Questions about the matrix below. Indices start at 0.
1) Report the entry just left of the smallest entry.
2) Report the entry at row 2, column 0.
3) Report the top entry of the column that holds the smallest entry.
4) Report the bottom entry of the column that holds the smallest entry.
5) Report the entry in the top-left corner.
6) Report the entry at row 0, column 1.
7) Report the entry at row 1, column 0.
8) Report the entry at row 2, column 1.
[[  1   1  -1   3]
 [-19  32  19  -1]
 [  1   1  -1  -1]
 [-12 -37  11  37]
 [-22 -31  19  -1]
 [ 31   1 -32  21]
 [ -2 -37  -1  -1]
 [ 21  32 -21  -1]
 [-17   1  17 -32]
 [  1  19  -1 -19]
 [-34  13  37 -14]
 [ 24 -27 -24  -1]
 [  1  -2 -38   1]]
1) -2
2) 1
3) -1
4) -38
5) 1
6) 1
7) -19
8) 1

Read these off the row that follows.
1) What is the 1st entry from the right?
2) What is the second entry from the left?
3) What is the entry at the centre?
4) What is the fifth-last entry?
5) What is the third-last entry?
[4 4 5 4 2 6 2 5 3 6 8 4 0 6 5]
1) 5
2) 4
3) 5
4) 8
5) 0

 -2  -10   -2  -34   34   14    1  -35  -30  -29  -21  -41  -12
-16  -19    0  -25    5    2   -8  -10  -17   -8  -16  -16   -1
-13  -20    3  -33   19    8   -4  -19  -23  -15  -20  -26   -2
-15  -18   11  -42   33   36   -5  -29  -38  -11  -20  -44   -2
The top entry of the column that holds the largest entry: 14
Give the 3rd entry, reading row by row.
-2
The 2nd smallest entry is -42
Give the top entry of the column that holds the smallest entry.
-41
The fifth entry from the end, reading row by row is -38
Give the entry just left of the largest entry.
33
Give the first entry in reading order.
-2
Give the smallest entry in the first column.
-16
Give the last entry in the row that holds the largest entry.
-2
Give the entry just left of -4.
8
Give the 2nd largest entry.
34
Give the smallest entry in the last column.
-12
The entry just left of 2 is 5
The 2nd entry from the end, reading row by row: -44
The 3rd entry on the diagonal from the top-right corner: -20
The bottom-left entry -> -15
Give the entry just right of -4.
-19
Give the entry just left of -21.
-29
The largest entry in the last column: -1
Give the entry just right of 5.
2

data =
[[-14  -3  10   0  21   5  -7  32 -10   9   2]
 [  3  19   0  -9   3 -18  -3  13  14  -7  -5]]
The bottom-right entry: -5
The largest entry in the last row?
Answer: 19
The bottom-left entry?
Answer: 3
The second entry on the diagonal from the top-right corner is -7
The second entry in reading order: -3
The entry directly above -5 -> 2
The entry just left of -10?
Answer: 32

((0.079, -0.051, 0.048, -0.008, 0.064, -0.006, 0.106), (0.118, -0.017, 0.114, 0.102, 0.077, -0.025, -0.048), (0.020, 0.063, 0.059, 0.119, 0.071, -0.016, -0.067), (-0.049, 0.036, 0.026, 0.104, 0.162, -0.144, 0.120), (0.187, 0.178, 0.183, 0.180, 0.128, -0.097, 0.107), (0.129, 0.009, 0.164, 0.186, 0.168, -0.153, 0.017), (0.022, 0.107, 0.107, 0.211, 0.168, -0.153, 0.001), (0.095, 0.129, 0.032, -0.029, -0.004, 0.090, 0.159), (0.097, 0.024, 0.091, 0.053, 0.149, -0.125, 0.248))
Read off the entry just left of 0.064.
-0.008
The 1st entry in reading order is 0.079
Read off the entry just right of 0.104.
0.162
Read off the entry just left of -0.016.
0.071
Read off the entry just left of -0.125.
0.149
The third largest entry -> 0.187
Read off the entry just right of -0.144.
0.120
Read off the 2nd largest entry.
0.211
Read off the entry just left of 0.120.
-0.144
Read off the entry just right of -0.008.
0.064
The entry just left of 0.183 is 0.178
The entry just left of the largest entry -> -0.125
The entry just left of 0.017 -> -0.153
The entry just left of 0.032: 0.129

Questions about the row below.
1) Which number is the entry just left of -16?
2) Which number is the entry just right of -15?
[  2 -10  29 -41   4  15 -16  22  13  11 -15  -3 -22 -18 -22]
1) 15
2) -3
